One turn or mirror swaps these rows in pairs. Which row does each one swap with?
madu: [-13  22  -5  -9  20   2 -10 -23   3 -12   8   5  19   7 -21  11   0   7]
kam: [-18  17   1 -13  12   9 -11 -21   4  -9   6  11  23  -5 -16  17  -3   2]
mem: [ 14  -8  -2   1 -14   9   7 -11 -16   0  10  18  -4 -20  -2 -19   4  22]
Zavu: [ -6  -7   4   3  -4   8   7  18  -2 -12   2 -13   0   4  11  35  15   1]
vir: [-18   6  -5 -15  10  22 -10 -14  -7 -11  14  16  11   1 -20  10  -3  -4]
lapon: [  2  17   0   3 -16   8 -23   5  -9 -17  -5  14  -1  10 -19 -20  15  -6]
rek: [-14  18  -3 -20   7  27   0 -17 -14 -16   8  17   9   4  -9   6   2  -7]
Foti: [ -5  10   9  10  -4   5  -5 -12  11   8  -4 -17  16  21 -23 -16   0 -15]
viki: [ 23   1  -6  -1  -2   7  14 -13 -18   9  16  11  -9 -17  -6 -13   6  21]
ris: [-10  15   1  12  -9  -5  -3 -12  13  -1  -9  -6   1   7 -19   0 -10 -33]
Gepug: [-17 -10   3   1  -2   6   1  23 -15 -14   7  -4  -9   6  10  26   7  -3]
zulud: [ -2 -13 -20  -1 -23  26  -5   1  14 -18  -7   4  -3  -4  15   4  -8   4]
Vopa: [ -1  12   9  -9 -15 -27  13   0   6  23 -11  -7   5  -4   2 -15   1  -1]
Zukuf: [  3  17   5  18 -12  -4   0  -9  -3  -3   1 -18  20  23 -23 -16  -1 -10]
Fasap: [ 21  22   4  -8 -22  -6  -2   4 -14 -15   4   9  -5  28  -5 -14   1  -6]
fuver: [ 22  -3 -10   6   5 -10   5 -21  -1   3   9   1   1 -21  -2   1   5  30]
Vekug: [-10   5  22  -1   2  -1  -4  10  -1 -12   6 -16   7   1  19  28  -5  -7]
rakub: [ -6  10   4  -4  -5 -13   8  14  13  23 -18  13 -15   8  -3 -10   5   9]
vusul: [-11   4  10  -7  -4 -22  17  -4   7  18 -22   1   2  12 -16 -11   6   1]
Mikat: [  2  23  -3  11  -6  13  -3 -13   5 -12 -12   9   5  23 -10 -28   2  -8]
sas: [ 16 -16 -10   6  -2  13  14 -12  15  -3  -6 -22   8  -6  11  10 -17  -7]
leba: [ -6   9   0 -10  -5 -12  16  12  -4  20 -19  12 -16   5  -8 -15   6  -2]
letor: [ 17 -12 -20 -20  -4  21  10   1   6 -16   1   5  -7  -2  19  -3  11   1]
Dav: [ -8   1  -3   6 -12  -8  -9  15  -2 -10  -1 -12  -1   2  19  35  -1  -3]
dem: [ 15 -14   2  16  -6  -5  25  -3  11  -8  20 -17  -5   8  13  -1  -2  -4]
kunug: [ -5  -7   9   7  -1  -1   7   6 -11 -17  -1 -23  -7   1   9  34   1   4]
mubo: [ 20  11 -16   4  -4  -8   2 -16 -12   6  19   5  -6 -15   5 -10  -2  27]
ribud: [ 22   8   0   2  -1  -6  14 -16  -8   4  15   1   3 -21  -1  -4   6  32]
noto: [-12  26  -9 -32   8  12 -14 -14   1   0   9   6   4   8 -13   4  -6   4]
bas: [-18  24  -3 -21  12  -1   4  -4  -9 -14  -8  13  21  -3  -4   3 -16  -8]
tel: [ 14 -19 -14 -18 -20   6  -6   2   9 -13  -4  14   1   3  12  11 -11 -13]
fipi: [ 24  -8  -1  -1  -7   0 -13  -8 -11  11  19   8  -3 -12   5   2  10  27]
kapi: [ 26 -16  -5  -3   2   1   0 -21  -5   7  12  19   0 -12  -4 -14  -5  16]
lebud: [ -6  15   5  -5 -11 -12  14  12  11  15 -23   1  -7   5 -18 -13   7   5]
zik: [ 10 -16 -10   1  -1   9  19 -20   8  -4   7 -26   3   8  17   6 -13  -7]
tazef: [ 11 -16 -24  12 -17  19   4 -10   3 -21   3  -5   4  -4  20   1   5   0]
vos: [ 12  26  -3   6 -19  11   2  -5  -8  -4  -4  10   3  29  -1 -18  20  -2]
tibov: [-11   7  -2  11   5  -6  -2  20 -13  -5  14 -16  -4  21   6  26  -1   7]
vogef: [-14  14  -9 -10  18  10 -20 -19   2  -6  13  20  17   8  -5  11  -6  -1]
tipar: [ -4  19 -11 -16   5  13 -10 -22 -19 -18  19   3   8   7 -18   8  -7  -6]
vupe: [ 17 -12  -6  11  -7  14  11  -9   7  -1   5 -36   0  -5   9   5  -6  -3]
dodev: [ 17  -5   4   8  -2 -15  11   2 -23  -3   7  13  14 -19  13  -3   3  15]
vavo: [ -1  17   6  -7  -6 -24  12  11  14  18 -14   5  -1  21   4 -12   1   5]
fop: [  0  10  11  21 -12  -6 -11 -18  -3   3  -4 -11   8  18 -21 -16  -9 -12]
pagi: [-16   4  -5   0  -8   2  -1  19  -8  -9   9  -9  -9   8  13  33  14   1]
Kiren: [ -4   2 -12   0   1 -17   7   6  10  33 -19   6  -8   6  -2   1  -5   0]

tipar swaps with kapi
fop swaps with zik
Dav swaps with vavo
rakub swaps with pagi
lapon swaps with letor
Foti swaps with vupe

